Rows are one point carried round by a steady rotation, each followed by how many ticks it has turned.
The counts run from 0 to 416.
[  5  16  30  -1  -7 -25   0  -4 -29   2  13  -6 -11  12  13  16  51   7
  11 -22  27 -19   2   0 -26  -2  23  15  -3  -4  15 -21  33 -11 -22  18
  -5   7  -4  -7   6  -7   5  -3  -8  -2   2 -11  14  -4] | 115
[-28   8   9  14   6 -14 -12 -11   9 -23 -14  17 -17 -13   2  24  -1  -5
 -41   5   7  -4  31 -27  10 -17  -6  -6  13   9  22  15  11 -31  -4  -6
   0 -12  -1   3  25  -7 -30   3 -34  -7 -15   8  13  -5] | 88
[ -6   1  32 -16   4 -26  14   6 -18  11   4 -22 -17  33   3 -35   8   3
  20  -1  -3   1  -3 -15  12   0  -4  -5  -7 -20  21  29 -25   7  15  24
   6  -7   4 -19  -7   0  -3  16 -11 -22  14 -31  -8 -11] | 27
[-16  12  55 -19  -8 -32  14  14  -7   1  -1  -9 -22   7  17   8  25  19
 -17  -4  21   7   6   0  10  -1  22 -19 -14  18  30  -4   1   1   4   6
 -13  -2   7   1  14  16 -16  14   3 -24   6 -31   9   4] | 72
[ 38  12 -21  31   3  14  -9  -1   3 -10  -2   7 -14 -13  -3  19   2  20
 -11 -24 -15   9 -12  -6  -2 -33  21   4  13  -3   5   7  16 -10 -19 -11
   9  18 -26 -14   5  24 -11 -15 -26  24  23   6  21  11] | 408
[-34   8  41 -28  -7 -27  20  13 -31  13   6 -13 -14  11  17  -5  23   5
   5   8  31  -6  17  -5  15  10   9 -20 -15   7  13  -4   1   7  18  27
  -4 -11  13  -9   2  -1  11  15  -4 -28   9 -27   2 -11] | 50
[ 22  -5   4   1   5 -13  18  -3 -21  17   9 -20 -12  21  12 -33  -2  12
  29 -27  -5   9 -34  -6  17 -10  12   2   8 -16 -15  15 -17  14  -8  17
  13  12 -11 -31 -10  14  11   5  -8  -4  33 -23   6 -20] | 229
[ 19 -12  -6  -7  11  -4  12  -5  -1  36  24 -17   5   6  -1 -15 -21   4
  -7   2 -12  12  -6  -9  18  -4 -14 -11  19   1 -14  49 -20   0  22  27
  16 -20   4 -22   8 -16   2   2 -23 -16  22 -20  -8  -9] | 222
[-11  17  25  12  -3 -28 -12  -6   8  -9  -8  -6 -28  -8  10  30  35  -3
  -8 -25  15   2   4 -27  -6 -11  16   5   0  19  27 -12  16 -22 -24 -15
  -1   5 -15   2  25   7 -33  11  -4  -4  -7 -13  20  -9] | 340
[-40  24  28   2   4 -20   3  14 -15   1 -29 -10   5  18  -7 -11   5   1
 -30 -10  20  25  11 -11  21  -6   7 -15 -23 -16  15  11 -32   5  14  -7
   1   9   5  -9 -16  26 -17  29 -12 -13   7 -11  -9  -1] | 276
[-17  23  24  17  -2 -19  -8   3   2 -25 -25   8 -23   0   6  19  27   7
 -19 -23  14   6  11 -15   2 -19  25   3  -8   1  34 -17   9 -14 -23 -20
  -2  18 -16  -1  10  28 -29   7  -9  -1   0  -6  18   0] | 341
[  1  14  -3  27   9 -12 -17 -27 -21  19   9  -7  16  -1   4  24  23 -12
 -14 -42  25  -4  -3  -4 -20  -1   7  21  21   8 -37 -12  14 -11 -21  -9
  -6   8 -14 -20   6 -16  -1   3 -16  15   2   8  20 -15] | 181
[ -6  22 -25  37  13   3 -21 -10  -6  18 -18 -15  18 -17 -13  23  14  -8
 -18 -38  16  33  -6  -6   0 -14  10   6   5  -1 -22  -3 -11  -2 -16 -11
  25  19 -22 -11  -9  20  -8  11 -18  19  11   6   1  -8] | 204
[-30  29  17  -3  -8   5  11  29 -20 -17 -26   3 -23  -3   9   2  11  17
  -5  10  21   1  11  -4  19 -15  20 -16 -23   2  22 -16   1  12  10   1
  -6  16   1 -11 -15  39   2  16 -18  -3  20  -5  20   9] | 60
[ -1  -3  38 -16  -3 -27  14  -4 -29   5  25   3   3  18   6   8  21  17
 -21   6  23 -21  28   2 -12   4  10   2   0 -11  19  18  23 -16   4  29
  -8 -17  16  -8  12 -27   7  -7 -22 -23  -4 -12   0   3] | 368
[ -8   8   6   7  12 -15   0  -8 -17  37   6 -12  35   0 -13  12  -3   9
 -49 -11  22  36  11   4  11   6   9 -12   4   3 -19  29 -22  -1  16  14
  10  -5   5  -6   0  -8  -5  15 -16 -14   7 -19 -18   3] | 210
[-27  14  45  -6   1 -28  10  -1 -22 -30 -13  19  -4  24   5  -2   7  19
 -43  -9  23  -5  32  -4   6  -8  19  -3  -8 -23  31   7   8 -13  -4   6
 -16   8   9  -3  -2   7 -11  -1 -21 -14  -7  -5   4   6] | 95
[-13  24 -27  24   4  14  -6   2  -5   3 -12 -13 -19  -2   4 -11  -3 -16
  25  -8  -5  -7 -17 -24  16 -18 -13   1   8   5 -28  -9 -11   7   7 -15
  -2   8 -22 -33 -12  22  -1  15 -23  20  29   7  32 -17] | 249
[ 20   8  14   8  -8 -11   0  -6 -21   2  22  -9 -20   8  11  15  51   3
  31 -14  10 -27  -4 -14 -30  -8  13  22   1  -2  21 -13  35 -10 -19  15
   3  -1 -14 -18  11 -10   0  -3 -15   3   6  -5  19  -4] | 114
[-51  17 -11   8   3  -6  -7  -2 -12 -22 -26   7 -23 -19  13  23  14 -22
  10  -6  23  -3  13 -32  19 -14  -9  -7   6   9  -2 -22  13 -14 -15   6
  18  -3  -6  -4   5   3   0  16 -26  -1  -1   6  20 -30] | 305
[-32  14   2   9  11 -13   8  -3 -31  -5 -22   0   1   7  16 -13  -4  -2
  -8 -35  27  12  -8  -2  30 -10  14  -6   6 -10 -37 -20 -16  11 -10  -7
  -4  21  -7 -22 -20  25   9  14 -12  10  23  -3  21 -19] | 240
[ -8   6  14   1  -2   4   7   9  -7 -30  -1  23 -17  13  -2  -9 -13  12
 -27  26 -10 -20  30 -15   8 -19  -8  -2  -5 -23  35  28  13 -17  19  11
  -7 -13   8 -16   0  -1  -9 -11 -44  -6   7  15   9  14] | 97
[-30  19  22  -4  -5  -4   6  18  -1 -16 -15  11 -12  -7   2  11  -7  16
 -49  18   9   6  30  -6  25 -14   8 -27 -15  14  31  11   0  -8  25  -3
  -7  -8  10   0  11  20 -20  10 -27 -15   5  -4  12  14] | 74
[ 21   9 -22  32   4  10  -6  -8   1 -14 -10  16 -10 -21  -4  28   5  18
 -23 -26  -4  14   1  -9  -1 -34  19   7  14  -2   4   3  25 -15 -24 -10
  20  14 -20  -5  10  17 -13 -15 -29  20  14  12  14   6] | 147
[ -7  13  31  -1  -5 -23   5  -5 -39  -5   4   5   0   8  13  19  44  16
  -6 -27  33 -11  11   8 -18  -4  34  12  -5 -10  12 -20  31 -10 -23  18
   2  13   2  -6   0  -1  10  -6  -7  -3   2  -7   8  -6] | 376
[ 33  16   7  10  -5  14  16  19 -10   1   9   6   1   1  -2   4  -6  43
 -31   4  -8   7   6  19   2 -18  27 -11  -8  -7  17  25  12   3  18   5
  -4   9  -5 -16  -3  24   6 -15 -25   2  33  -4   7  34] | 401
[ 11  -1   9   3  -3  -7   0  -9   4  -4  23   2 -26   6   7   5   9   1
   5  17 -18 -31  11 -24 -10 -12 -20  12  15   1  29  28  26 -22   5  19
  -2 -27   1 -11  28 -31 -12  -9 -35 -13  -2  -1  14  -7] | 99
[ 20  10   4  -1 -10   9   4   4 -11  20  38 -10  -6  -6   3  24  22  11
   0  24  -2 -25  19  -5 -23  -4  -8   4   3  18  18  20  35 -13  18  27
   1 -26   4 -12  20 -28   8  -7 -29  -7   5  -5  11  10] | 121
[  8  22   3  -2 -11  24  13  18 -23  -4  11  10  -1   6  -5   3   6  24
 -16  27   0 -21  32   9 -11 -17   6  -5 -15 -13  26  15  24   1  27  19
  -8  -7   8 -17 -12   3  15 -10 -37  -2  19  12   6  28] | 119
[ 21  16   2  -1 -10  20  10  10 -16  10  28  -2  -5   2  -3   9  13  17
  -2  34  -7 -25  24   0 -16 -10  -5   0  -6   2  26  24  30  -4  28  24
  -4 -20   6 -17   6 -13  12 -12 -37  -2  14   5   9  21] | 120
[ 35  13 -26  20  -5  26  -9   6   4   5  18  -4 -17 -24  -7  32  12  12
  -1  14 -15  -5   9 -11 -12 -27   0   5   7  14  20  16  31 -13   4   7
  19 -12 -13 -12  16  -3  -2 -12 -32  13  16   9  16  16] | 134
